One turn moves every row onto another: examples first, then more rows asked:
q_681: 0.28 1.90 -1.16 0.04 -1.71 -0.87 -1.88 -0.81 1.30 0.89 0.13 1.69 2.19
 0.18 -2.87 3.49 -0.55 0.20 0.40 -2.23 -0.28 -1.90
q_466: 0.63 0.67 -1.29 0.57 -1.79 -0.96 -1.59 -0.37 1.75 0.72 0.18 1.53 2.14
 -0.02 -2.12 3.23 0.82 0.75 1.23 -2.02 -1.42 -2.01
q_453: 1.41 0.56 -1.22 1.23 -0.61 -2.00 -0.32 -1.79 1.59 1.06 -0.35 2.83 4.00
 0.93 -0.70 1.67 -0.06 0.58 1.40 0.07 0.58 -1.41
q_223: -0.66 -0.38 -0.57 1.31 -0.67 0.00 -0.24 -0.52 1.35 -1.49 -0.50 1.63 3.54
 0.21 1.39 0.61 -2.63 1.15 1.86 -2.55 0.05 -0.05
q_863: -0.03 -0.50 -0.93 0.06 -1.64 0.64 -0.76 -0.67 -0.93 1.57 0.02 3.12 2.18
 1.79 0.84 2.92 -2.27 -0.35 -0.64 -0.20 0.47 -0.81
q_740: -1.98 -0.57 -1.00 1.21 -1.91 -0.17 -0.40 1.03 2.19 -0.34 -0.99 0.77 3.45
 1.09 0.89 -0.47 -1.41 1.58 0.50 -2.39 1.15 -0.24
q_118: -1.68 1.08 -1.13 0.02 0.43 -0.59 -0.85 0.56 -0.19 -0.40 -0.69 0.98 2.48
 -0.43 0.95 1.87 -1.89 0.19 2.72 -3.12 1.33 0.03
q_385: 0.30 0.25 -1.55 -0.90 -2.60 -0.46 -0.37 0.87 0.10 1.89 -0.99 2.85 2.41
 1.47 -0.77 1.86 -1.09 -0.30 -0.14 0.10 1.81 -0.74
q_129: -1.32 1.32 -1.49 0.20 0.57 -0.41 -1.15 -0.23 1.88 -0.13 -0.77 1.45 3.11
 0.35 -0.58 -0.29 -1.51 1.21 1.53 -3.15 1.55 0.36
q_932: -2.63 -1.14 0.43 0.19 -1.77 0.06 -1.48 0.20 0.35 -1.21 -0.17 0.21 1.91
 -1.35 1.67 1.96 -0.94 0.45 0.20 -1.11 0.93 0.05
q_746: -0.88 -2.02 -0.33 0.17 0.58 -0.51 -2.09 0.25 1.64 0.84 -1.54 2.85 3.63
 -1.12 1.37 3.26 0.52 -0.02 0.47 -0.42 0.49 -1.18
q_554: -0.32 0.06 -1.25 2.65 -2.08 -0.54 -1.77 -0.64 3.75 0.54 -0.90 1.49 2.86
 0.34 -0.07 2.90 0.59 0.34 0.03 -1.02 -0.85 -2.52
q_984: -1.38 -0.47 -1.46 1.11 -0.14 -0.60 -0.20 0.10 1.16 0.35 0.20 1.10 2.18
 0.03 0.58 0.36 -0.68 1.93 1.89 -3.52 -0.46 1.10
q_87: -0.13 0.81 -1.03 1.02 -0.37 -0.57 -1.13 -0.10 -0.73 0.27 -0.58 1.23 2.64
 0.39 -0.40 -1.38 -1.34 0.51 1.23 -0.89 0.49 -1.55
q_551: -0.28 -1.38 -0.25 1.92 -2.94 -1.76 -0.36 -2.14 1.72 0.50 -0.81 1.83 4.10
 -0.46 1.32 3.84 -0.35 0.19 -0.04 -0.57 0.34 -0.11
q_638: -2.62 -0.76 -0.59 0.21 -1.82 -0.53 -1.19 -0.41 0.29 1.29 -0.84 0.59 2.80
 0.32 0.21 5.13 0.66 0.62 -0.95 -1.00 2.07 -0.82
q_31: -1.42 -0.07 -0.95 3.09 -2.28 -0.67 -1.66 -0.54 2.78 1.21 -0.58 1.12 2.30
 0.30 1.03 4.06 -0.20 -0.28 -0.45 -1.21 -0.67 -2.21
q_839: -1.23 -1.22 -1.61 1.04 -0.34 0.64 -1.07 -0.91 0.44 2.54 -0.12 3.01 1.80
 1.39 1.02 2.84 -0.73 0.69 -2.14 -1.18 0.08 -0.05
q_628: 0.68 0.08 -2.32 -0.33 -2.36 -1.03 0.18 0.34 0.37 1.92 -2.02 2.70 1.77
 -0.71 -0.90 3.01 0.10 -0.24 0.79 -0.94 1.22 0.70
q_756: -3.00 0.32 -1.32 0.45 -1.23 0.16 -1.63 0.77 -0.18 0.98 -0.85 -0.21 2.38
 0.74 0.13 0.55 -1.07 0.57 1.51 -3.20 1.30 0.52
q_962: -2.48 0.67 -1.79 1.03 0.56 0.73 -0.38 0.11 0.01 0.48 -1.20 0.67 0.56
 -0.40 -0.71 1.32 -0.50 1.75 -0.76 -1.98 1.56 -0.22
q_678: 0.27 -0.95 -1.20 1.93 -2.32 -2.56 0.00 -1.31 2.29 1.88 -0.26 1.99 3.70
 0.38 0.11 1.79 1.13 1.00 0.32 -0.51 0.05 -0.20
q_344: -0.79 0.71 -1.42 1.59 0.64 0.70 -0.42 -1.10 -1.70 0.15 -0.78 1.10 1.12
 -0.34 -0.22 0.99 -1.73 0.90 0.92 -1.76 0.07 -0.67
q_811: -1.89 -1.02 0.07 0.82 -3.07 -0.62 -1.73 -1.65 1.84 0.60 -1.16 1.06 4.44
 0.53 0.11 3.39 -0.20 0.25 -1.34 -0.39 1.95 -0.68
q_529: -0.79 1.92 -0.93 0.30 -1.75 -1.28 -1.56 -0.28 0.57 1.46 0.34 1.50 1.64
 0.03 -1.71 4.73 -1.23 -0.44 -0.10 -2.31 0.25 -1.83
q_737: -0.07 0.39 -1.65 1.16 -1.07 -2.60 -0.02 0.93 0.40 0.37 -0.53 1.42 2.09
 -0.99 1.21 -0.61 0.03 0.48 1.03 -1.48 0.51 -0.48
q_92: -1.81 -0.73 -0.45 1.12 -2.69 -0.32 -1.90 -1.46 1.58 -0.34 -0.50 0.48
 2.52 -1.10 0.87 -0.10 -0.60 0.48 -0.67 -1.74 0.51 1.27
q_204: 0.62 0.38 -1.42 0.74 0.31 -1.34 -0.29 -1.20 -0.59 1.79 0.35 2.05 2.47
 0.98 -0.72 3.14 0.51 0.77 2.12 -0.54 0.04 -1.39
q_619: -1.14 -0.85 -1.30 0.77 0.92 0.09 -1.68 -0.65 2.47 1.35 -1.42 3.50 3.25
 0.25 1.06 2.68 -0.27 0.51 -1.96 -0.87 1.27 -0.89
q_331: 0.92 0.40 -1.17 1.64 -1.64 -0.79 -1.52 -0.67 2.86 -0.28 -0.56 1.87 2.81
 -0.21 -0.72 3.40 0.51 0.48 1.23 -1.33 -1.31 -2.61
q_718: -0.92 0.94 -1.68 0.18 0.18 0.00 -1.47 -1.53 -0.35 2.24 -0.26 1.37 2.49
 1.75 -2.17 2.92 0.71 1.10 0.39 -0.86 1.38 -1.23
q_754: -2.20 -0.33 -1.66 1.66 -1.65 -0.35 0.48 0.91 0.74 -0.31 -1.47 0.58 2.28
 -0.14 2.17 2.01 -1.60 0.97 0.85 -3.21 1.13 0.44
q_697: 0.00 0.60 -1.50 1.59 -1.53 -1.79 -0.49 -1.42 1.65 -0.83 -1.18 1.72 2.59
 -1.88 1.61 0.24 -1.12 0.07 0.02 -1.99 0.74 0.86
q_905: -1.39 0.96 -1.10 0.08 0.01 0.20 -1.23 -1.82 -0.30 0.76 -1.18 1.47 2.78
 0.58 -0.78 5.15 -0.47 0.44 -0.31 -1.07 2.44 -1.30
q_159: -2.52 0.56 -0.37 -0.07 -0.12 0.59 -1.01 0.39 1.04 -1.43 -1.31 0.90 1.84
 -0.80 0.27 1.85 -1.49 0.90 -0.69 -1.03 2.74 -0.93
q_945: -1.82 0.95 -0.41 2.36 -2.29 -0.56 -2.13 -0.76 2.09 1.35 -0.44 1.28 2.53
 0.70 0.31 4.20 -1.59 -1.04 -1.00 -1.16 0.37 -2.43
q_384: 0.74 -0.47 -1.56 0.24 -1.86 0.10 -1.60 -1.82 0.98 1.19 -2.72 2.59 3.13
 -1.41 -1.42 2.49 -0.20 -0.55 1.20 -0.96 0.44 0.90
q_511: -2.19 0.92 -1.38 1.28 -1.44 0.79 -1.11 -0.78 0.61 -0.56 -2.07 0.60 3.18
 0.42 0.65 1.15 -2.84 0.16 0.65 -3.08 1.99 0.39
q_93: -0.61 -2.14 -0.55 0.08 -1.22 0.15 -2.87 -0.63 1.24 1.65 -1.88 1.99 3.70
 -0.95 -0.75 1.83 1.07 -0.08 1.22 -0.53 -0.21 -0.11
q_967: -2.08 1.37 -0.65 1.09 -2.28 -1.05 -2.02 0.08 1.27 2.15 0.19 1.06 1.92
 0.79 -1.02 4.08 -1.17 -0.73 -1.11 -1.72 0.68 -2.09

q_967 goes to -> q_945
q_839 goes to -> q_619
Now find these:
q_905 goes to -> q_638
q_932 goes to -> q_92
q_223 goes to -> q_984

